In the rows, 128 means zero.
One turn moves every row onto another: examples first, then more rows asked:
G: [130 143 116 129 112 163 107 133 156 114 126 120 119 140 105 108 124 136
 128 149 102 106 110 154 124 133 191 139 156 120 117 126 120 122 114 134
 116 166 154 139 137 115 140 157  65 120]
B: [154 126 117  91 157 110 115 129 139 116 140 116 119 127 178 144 161 119
 185  79 156 101 128 151 163 131 138 121 139 132 133 112 122  94 105 109
 132 133 129  61 139 134 122 115  76 153]
S: [114 134 144 127 125 117 117 103 170 156 147 127 129 153 144 126 139 127
 165  91 132 125  94 192  81 120 162 139 100 130  85 116 149  96 112 157
 136 141 149  78 138 129 142  96 121 170]
K: [121 129 140 109 118 138 128 122 142 146 157  99  98 155 123  83 156 134
 123 136 114 110 101 156 124 151 149 146 154 128 103 111 137 124  99 109
 136 186 152 131 120 138 117 156 115 112]
D: [158 140 150 165 144 147 112 131 136 117 135 154 110 165 155 137 133 187
 140 108 151 129  99 150  99 127 130 152 113 169 103 150 112  98 107 117
 118 118 123  81 156 142 133  95 109 124]
H: [184 119 121  97 149 109 111 130 144 117 126 112 125 105 142 132 148 144
 157  72 155  99 135 138 158 108 138 121 167 135 144 115 115 109 104 116
 134 136 100  79 152 140 125 129  94 145]
A: [146 120 116 110 164 129 123 144 118 117 123 138 125 143 170 124 132 102
 154  82 163  96 143 148 176 119 146 114 166 146 138 117 115 126 108 134
 127 109 130 104 143 144 125 121  67 118]
L: [156 132 148 167 130 155 111 108 143 122 146 157 101 170 144 130 142 173
 142 131 144 133  87 145 100 140 127 147 120 168 116 163  98 112  99 101
 116 136 135 102 140 131 144 129  94 109]
E: [155 125 117  90 148 116 127 143 116 120 143  90 105 142 176 116 150 131
 144  88 151 107 129 133 166 143 132 137 163 137 118  94 130 110 103 113
 151 133 121  85 130 143  91 113  98 131]
R: [109 122 133 149 142 132 127 120 150 157 139 151 143 169 150 111 118 105
 145  80 150 126 110 184  97 106 171 128 123 143  95 119 141 127 105 185
 133 103 142 107 140 143 139 100 101 146]
J: [153 116 133 136 120 109 112  91 177 160 144 126 141 134 126 125 131 136
 152  71 147 137  95 171  77  99 158 131 126 135 104 121 130 114 103 167
 145 123 114  85 141 132 142 109 123 172]
X: [161 138  91 115 143 141 108 153 133  93 118 114 129 128 158 139 123 130
 152 100 140 108 134 129 161 124 180 128 160 128 132 110 113 110 112 138
 128 112 125  92 145 123 115 119  47 141]
Q: [157 136 138 161 159 153 115 143 134 111 150 153 108 157 155 130 164 181
 149 116 152 121 104 137 121 132 134 144 122 164 124 157 108 103  90  92
 108 131 122  85 157 152 128 131  84 116]
Y: [128 137 105 150 117 144 110 123 165 132 135 127 143 153 140 128 109 127
 144 101 129 140  98 162  87 116 200 139 123 127  94 115 130 113 111 184
 136 107 138  99 137 117 131 104  76 165]
U: [130 135 151  95 116 132 110 104 155 130 132 118  98 138 117 114 148 130
 152 141 110  90 109 174 136 145 141 135 145 127 119 128 124 108 118  95
 120 197 164 119 131 118 153 150 101 117]
N: [124 121 128 128 120 118 131 104 149 162 163 104 121 171 162 108 137 121
 141  88 143 145  89 163  88 137 152 146 123 137  83 100 143 116  99 160
 161 123 135  90 116 135 108  99 123 157]
T: [113 129 148 126 129 149 122 124 141 138 124 144 114 156 111  91 125 114
 125 134 121  92 120 176 135 126 158 129 160 139 117 131 126 137 114 133
 114 165 161 153 137 135 154 152  94  94]
P: [149 123 146 116 115 131 110 104 170 143 137 120 117 120  85 100 151 147
 135 123 116 102 105 165 114 117 153 132 158 126 128 135 122 124 102 112
 122 190 133 129 141 132 154 170 112 124]

G -> X
K -> E
And these:
R -> T
U -> B
L -> Q
H -> J

